Which row each row swaps with, under one turn or mirror
The rows were stretched afterwards, more along some directions than others.
j_13: [ 1.05  0.00  1.37 -1.57  1.79  3.53 -0.24  0.33 -1.00  2.76  0.06 -4.36
  1.55  0.83 -0.11  0.35]
j_892: [-1.32  1.67  4.31 -2.36 -1.75  2.94  0.10 -0.44  2.90 -0.14  0.19 -0.44
  2.02 -2.40 -0.77  2.22]
j_262: [-1.20 -2.21  1.65 -0.36  0.84  5.92  0.09 -3.33  0.25 -0.84  0.19 -2.99
  3.57 -1.62  0.46 -0.63]
j_841: [-3.78  1.84 -0.22 -4.23 -1.09 -0.15 -0.14 -1.42 -0.87  0.46 -0.16 -2.71
  4.51 -0.44  1.33  0.09]
j_990: [-1.39 -1.21  2.87 -1.70 -2.94 -0.16 -0.79  2.60  0.05 -0.20  0.48  0.11
  1.60 -2.31  2.22  1.35]
j_42: [-2.72  1.24  2.04 -3.36  0.07  6.08  1.68 -2.62  4.05  0.27  1.64 -3.38
  5.20  1.94  1.28  0.81]
j_95: [-0.39 -3.21  3.10  0.07  0.71  1.19 -3.39  1.60 -3.18  1.28 -0.88 -4.42
  2.88 -1.85  0.37 -1.59]
j_449: [-4.09 -1.35  2.65 -3.26 -3.76  3.30  1.04 -0.94  2.71 -1.45  1.13 -2.79
  3.71 -1.17  1.64  1.45]
j_557: [ 1.88 -0.68  0.31 -1.07  2.18  2.64 -2.66 -3.93 -1.21  0.22 -1.03 -1.80
  3.12 -1.36 -0.54  1.12]
j_486: [ 0.57  0.35  2.22 -2.80  0.55  1.44 -1.83 -0.46  1.30  1.12  2.02 -4.45
  4.19  0.64  1.59  3.01]
j_307: [-0.68  0.62  3.47 -2.21 -1.66  3.16  0.83 -0.57  3.10  1.56  2.02 -4.03
  1.98  1.92  2.20  0.47]
j_430: [-2.71 -2.00  4.00 -1.79 -3.12  1.10 -2.19  0.67 -0.59 -4.08  0.04  0.25
  2.76 -4.96 -0.07  1.85]
j_921: [-1.31 -2.18 -1.44 -0.15  0.22  3.31 -0.83 -0.58 -1.94  1.82 -1.11 -4.42
  2.25  0.21  0.19  0.04]
j_409: [-4.42  1.35 -0.47 -1.58  0.40  2.54  2.39 -3.02  2.03  0.07  1.01 -4.76
  3.48  2.34  3.50 -0.41]
j_157: [ 0.17  0.42  0.45  1.41  0.85  2.96 -2.28 -1.05  2.02  0.19  2.50 -5.03
  1.43  4.31  3.46  0.74]
j_16: [-0.58 -1.34  2.50 -3.60 -2.12  2.95 -1.27 -3.00  0.35  1.07 -0.01 -1.98
  6.09 -2.52  0.42  0.60]
j_69: [ 2.24 -0.60  4.21 -3.80  0.23  2.33 -2.40 -3.42 -0.14  0.99 -0.55 -2.48
  4.55 -3.36 -1.80  1.37]
j_61: [-1.06 -1.61  2.54  0.64 -1.58  3.85 -3.02 -3.02  1.74 -0.17  1.66 -2.55
  3.90  0.22  1.98  0.06]
j_38: [ 1.66 -0.51  0.79 -1.03 -0.89  1.26 -0.81 -1.00  1.83  2.01 -1.23 -2.60
  2.02 -0.29 -0.25  1.33]
j_267: [-0.13 -2.90  1.30  1.50  1.13  1.26  0.71  1.89 -0.71  2.13  0.15 -3.34
  0.17 -1.53  1.55  0.33]
j_683: [ 1.63  0.24  2.41 -1.33  0.72  5.29 -1.65 -4.81  1.77 -0.70 -0.15 -2.29
  3.78  1.37  1.49  1.06]
j_876: [ 0.63  2.18  0.75 -0.77 -0.98  1.92 -2.72 -0.04 -0.49  1.96 -1.60  0.00
  1.53 -0.15 -0.77  1.28]
j_945: [ 1.92  0.11 -1.53 -1.33  0.73  2.68 -0.44 -3.29  1.52  2.35 -1.00 -3.13
  3.57  0.30 -0.02  2.63]
j_391: [ 0.95  2.45  2.71 -4.78 -2.83  0.01 -3.17 -2.40  1.41  0.49 -0.31 -1.28
  3.14 -2.04  0.51  2.97]
j_891: [-0.56 -1.74  1.60 -0.01  0.69  1.57 -2.71  0.30 -2.36  2.06  0.83 -5.45
  2.36  0.10  0.78 -2.71]
j_216: [-2.00 -1.33  3.79 -0.91  0.49  2.72  1.05  0.47  1.51  0.11  1.67 -4.25
  1.16  0.42  3.72  1.17]
j_641: [-2.17 -1.09  1.03  1.03  1.13  0.70  0.14  2.83 -0.46 -1.90  1.32 -2.24
  2.49 -2.38  1.04 -0.61]
j_196: [-2.24 -0.59  1.83  1.47 -0.62  0.68 -2.32  1.96 -2.28  0.70  0.62 -0.30
 -0.64 -0.99  0.17 -1.88]
j_725: [-1.85  0.10  0.41  0.59 -1.85 -1.04 -1.34  2.44  0.62 -0.64  1.59 -1.46
  3.47  0.06  3.05 -0.65]
j_643: [ 1.13  0.46 -0.64 -1.13  2.56  4.44  0.00 -5.32  1.14  4.46  0.50 -6.61
  4.80  2.32  4.46  0.77]
j_318: [-2.39 -2.93  4.71 -0.47  0.82  4.72  0.37  0.04  1.37 -1.52  0.72 -4.55
  3.79 -0.34  3.00  0.01]
j_162: [-1.27  1.49  1.85 -3.21 -4.23  1.36 -2.36 -1.72  2.20 -3.70  0.37  1.44
  1.92 -2.72 -0.76  1.73]
j_373: [ 0.51 -1.31  1.52 -1.02  0.63  0.06 -1.58  1.00 -1.74  4.17  0.00 -4.67
  1.90  0.72  2.58  0.87]
j_109: [ 1.89  1.26  0.36 -1.49  2.00  3.87 -0.15 -4.14  2.24  2.08 -0.65 -4.67
  2.70  1.38  1.97  3.12]
j_136: [-0.01  0.32  3.24 -3.39 -1.94  2.01 -1.55 -4.65  3.30 -1.23  0.99 -0.73
  4.70 -1.04  1.71  2.19]
j_329: [-2.39 -0.43  3.18 -1.92  0.09  3.00  2.09  0.04  2.07  1.94  1.27 -1.74
  3.90  0.08  2.53  2.06]
j_745: [-1.85  0.82  0.61 -0.39 -0.34  3.13 -2.59 -0.86 -0.34  0.74  0.81 -2.82
  1.49  0.67 -1.27 -2.78]
j_676: [-2.23 -1.25  3.43 -2.38  1.43  5.81  2.21 -1.66  2.90 -0.12  2.16 -5.75
  5.39  1.70  3.97  0.68]
j_397: [-1.02  1.02  3.64 -5.50 -1.10  2.41 -0.58 -3.77  1.65  0.83  1.39 -3.42
  5.53 -3.12  2.42  1.74]
j_349: [-0.23 -2.04  2.52 -1.93  1.32  5.00 -2.08 -2.53 -0.55 -0.28  0.12 -2.16
  5.66 -2.64 -0.19  2.25]
j_127: [ 0.40 -2.57 -0.23  0.97  0.32  2.10 -1.15 -1.20 -0.63  1.95 -1.08 -3.80
  4.00  0.45  2.08  2.13]
j_541: [-0.49  0.25  2.49 -2.28 -2.03  1.85 -2.06  0.61  0.37 -3.57 -1.18  1.15
  0.51 -3.43 -1.89  0.97]

j_267 pairs with j_990
j_391 pairs with j_109
j_307 pairs with j_13
j_162 pairs with j_945
j_725 pairs with j_641
j_61 pairs with j_349
j_891 pairs with j_676

Which row each row swaps with, under one turn or mirror
The rows were stretched afterwards, more along some directions than others.
j_51: [ 0.41  1.66 -0.73  1.46  1.02 -2.23 -1.65  0.64  3.39 -1.28 -1.17 -1.01
 -0.87  1.92  1.16 -5.31  2.43  1.02]
j_444: [-1.00 -1.25 -3.92 -0.99  4.35  0.43  0.10 -1.27  3.26 -3.73  2.63 -3.35
 -1.58 -0.80  2.48 -0.51 -3.33  5.47]
j_826: [-2.47 -3.42 -2.93  1.94  1.67 -0.06  2.28  0.73  0.57 -0.17  0.88 -3.22
 -3.84 -0.76  1.35  1.80 -1.68  1.12]
j_693: [-2.42 -3.30 -3.08  1.52  1.98  0.13  1.59  0.98  0.39  0.49  0.91 -3.17
 -4.45 -1.55  1.77  1.90 -1.63  1.93]
j_913: [-2.99 -2.47 -5.76  2.11  3.85  0.39 -2.53  0.02  4.04 -3.25  2.17 -3.16
  2.78  4.03 -0.21  0.35  2.05  2.57]
j_679: [-2.28 -1.78 -3.13  0.94  2.12 -1.54 -0.96  0.61  0.78 -2.65  2.84 -2.74
  0.98 -2.26  2.95  1.23 -3.93  3.25]
j_297: [-3.42 -1.26 -3.28  4.04  2.95 -1.26 -2.97 -0.26  0.90 -2.57  1.45 -0.50
  1.98 -1.70  0.03  1.21 -0.25  2.19]
j_445: [-5.03 -3.99 -4.69  1.64  4.76  0.54  0.34  0.03  1.68 -1.45  1.82 -5.60
 -1.02 -0.19  0.23  1.34 -1.58  4.77]
j_723: [-2.56 -2.28 -6.60  2.32  3.40 -1.29  0.46 -0.86  3.99 -3.36 -0.75 -6.20
 -2.17  3.19  0.38 -0.31 -0.26  3.08]
j_496: [-4.11 -3.00 -4.79  1.55  2.97  1.45  3.35  0.66  2.55 -1.36  2.49 -4.74
 -3.21 -0.93  2.07  3.76 -1.70  0.93]
j_20: [-4.31 -1.24 -3.61  2.61  3.23 -2.49 -3.31 -0.21  1.81 -1.05  1.77 -2.45
  2.46 -1.00 -1.52  1.86 -0.44  1.15]
j_766: [ 1.21 -1.03 -2.37 -2.11  1.49  0.25  2.35 -0.55  1.93 -4.13  0.89 -2.55
 -0.91  1.93  0.02 -2.04 -0.69  3.57]
j_805: [-0.06  2.17 -2.05  1.82  0.82 -2.46 -2.01 -0.21  2.62 -3.24 -1.05  0.01
 -0.84  1.84 -0.31 -5.30  2.72  1.86]
j_500: [-3.99 -1.71 -4.91  2.83  3.24 -2.10 -2.83 -0.65  0.96 -3.64  1.59 -0.03
  2.22 -1.57 -1.27  1.70 -0.09  1.63]
j_610: [-0.05  2.07 -1.78  1.94  1.16 -1.65 -1.76  0.22  3.34 -2.01 -1.44 -0.58
 -0.85  2.02 -0.54 -5.22  3.06  1.06]
j_553: [-4.66 -0.89 -4.04  3.42  3.81 -1.27 -2.84  0.67  2.56 -0.66  1.40 -2.60
  1.82 -1.22 -1.30  1.69 -0.67  1.48]
j_273: [-3.26 -0.81 -3.35  3.50  2.77 -1.78 -3.23 -0.68  1.59 -2.82  0.86 -0.09
  2.50 -1.45 -0.63  0.80 -0.12  1.90]
j_96: [-3.89 -1.27 -5.56 -0.21  4.06  1.91  2.00 -0.70  3.94 -4.79  3.76 -3.92
 -1.62 -2.45  2.84  1.63 -3.85  4.23]
j_495: [-2.05 -2.67 -6.17  2.02  3.20 -1.37  0.08 -0.44  3.70 -3.20  0.05 -6.92
 -1.45  3.42  0.96  0.08 -0.25  3.18]
j_423: [ 0.21  0.86 -2.46  1.15  1.45 -1.50 -1.28  0.03  4.18 -3.34  0.17 -0.28
 -0.06  2.78  0.96 -4.81  2.66  1.07]
j_313: [-2.43  1.35 -1.39 -2.78  0.28  0.77  1.33  1.19  2.26 -1.12  2.58 -4.22
 -0.87  0.02 -0.27  0.68 -1.14  1.36]
j_458: [-2.43 -1.92 -3.27  0.65  2.57 -1.08 -0.87  0.65  1.33 -2.95  2.78 -3.43
  1.10 -2.02  2.42  1.23 -4.20  3.75]
j_957: [-2.45  1.38 -0.71 -1.11  1.87 -1.30 -0.24  1.50  2.75  0.81  2.02 -4.00
  1.54  0.10 -2.36  0.76 -0.92  0.88]
j_220: [-0.13  1.47 -3.09  0.69  0.56 -1.62 -2.39 -0.28  3.84 -2.74  0.18  0.15
  0.34  3.01 -0.22 -3.54  3.17  0.33]
j_291: [-3.76 -1.52 -6.22  0.31  2.99  2.98 -0.44 -0.80  4.11 -0.97  3.11 -7.15
 -3.01  1.83  2.29  1.13  0.69  2.13]
j_433: [-4.53 -3.15 -5.81  1.59  4.28  2.01 -1.06  0.68  2.78 -3.24  2.88 -5.63
  1.71  0.98  0.50  2.71 -1.45  3.94]
j_320: [-5.13 -2.66 -3.86  0.54  4.23  1.56 -0.08 -0.19  3.13 -0.69  3.04 -6.11
  0.59 -0.39 -0.01  2.61 -2.28  3.65]
j_201: [-4.17 -1.48 -5.97 -0.76  0.82  0.06 -0.85 -0.03  1.28 -2.78  3.76 -2.44
 -2.47  0.74  1.65  0.27  1.30  1.24]
j_99: [-2.14 -2.34 -7.44  1.43  2.25 -2.77  0.19 -1.46  2.35 -5.27 -1.24  0.34
 -4.62 -0.10  0.62 -3.07 -0.80  3.84]
j_659: [-1.03 -1.57 -2.52  1.35  1.91 -3.18 -0.86  0.27  0.14 -2.41  2.05 -0.42
  0.60 -1.35  1.90 -0.27 -3.17  2.93]
j_139: [-0.27 -0.26 -3.70 -2.00  2.37  1.57  1.44 -0.52  4.29 -3.68  1.51 -4.02
 -0.61  3.08 -0.51 -2.30  0.32  3.06]
j_605: [ 0.29 -2.46 -4.39  0.08  4.57 -0.61 -1.54 -1.37  2.59 -1.56  1.86 -3.20
 -1.52  2.19  2.07 -1.68 -0.79  4.82]
j_279: [-4.78 -3.00 -4.80  1.07  2.92  0.96  3.34  0.95  2.21 -1.86  3.53 -4.67
 -3.00 -1.74  2.46  4.02 -2.06  1.33]
j_57: [-1.44 -2.57 -6.58  1.46  2.88 -2.43  1.19 -0.78  1.67 -5.62 -1.41 -1.08
 -3.92  0.59 -0.21 -2.27 -1.23  4.82]
j_404: [-4.01 -1.74 -6.86  0.19  1.03 -0.36 -1.46 -0.22  0.91 -3.15  3.37 -2.00
 -2.16  1.13  1.75 -0.06  1.75  1.33]
j_195: [-3.56 -2.88 -6.88 -0.58  5.24  1.06  0.95 -0.95  2.12 -2.91  4.38 -0.61
 -4.31 -0.74  1.90 -0.19 -0.25  4.23]
j_652: [-1.94 -3.05 -3.87  1.74  1.71  0.05  0.81  0.46  0.72  0.42  0.50 -2.17
 -4.43 -1.99  1.72  1.18 -1.84  1.26]
j_749: [-3.38 -2.81 -7.31  2.08  1.74 -1.96 -2.89 -0.85  0.58 -2.74  2.42 -0.89
 -1.59  2.92  0.93 -0.92  2.77  1.66]
j_716: [-4.07 -2.42 -6.65 -0.50  4.61  3.37  0.81 -0.53  3.09 -2.05  4.31 -3.83
 -4.93  0.11  2.38  0.45  0.67  3.36]
j_563: [-1.68 -2.88 -6.29  2.29  2.38 -3.27  0.65 -1.36  1.99 -5.54 -1.81 -2.18
 -2.78  2.20 -0.48 -2.34 -1.01  4.05]

j_749 pairs with j_659
j_291 pairs with j_96
j_220 pairs with j_553
j_766 pairs with j_445

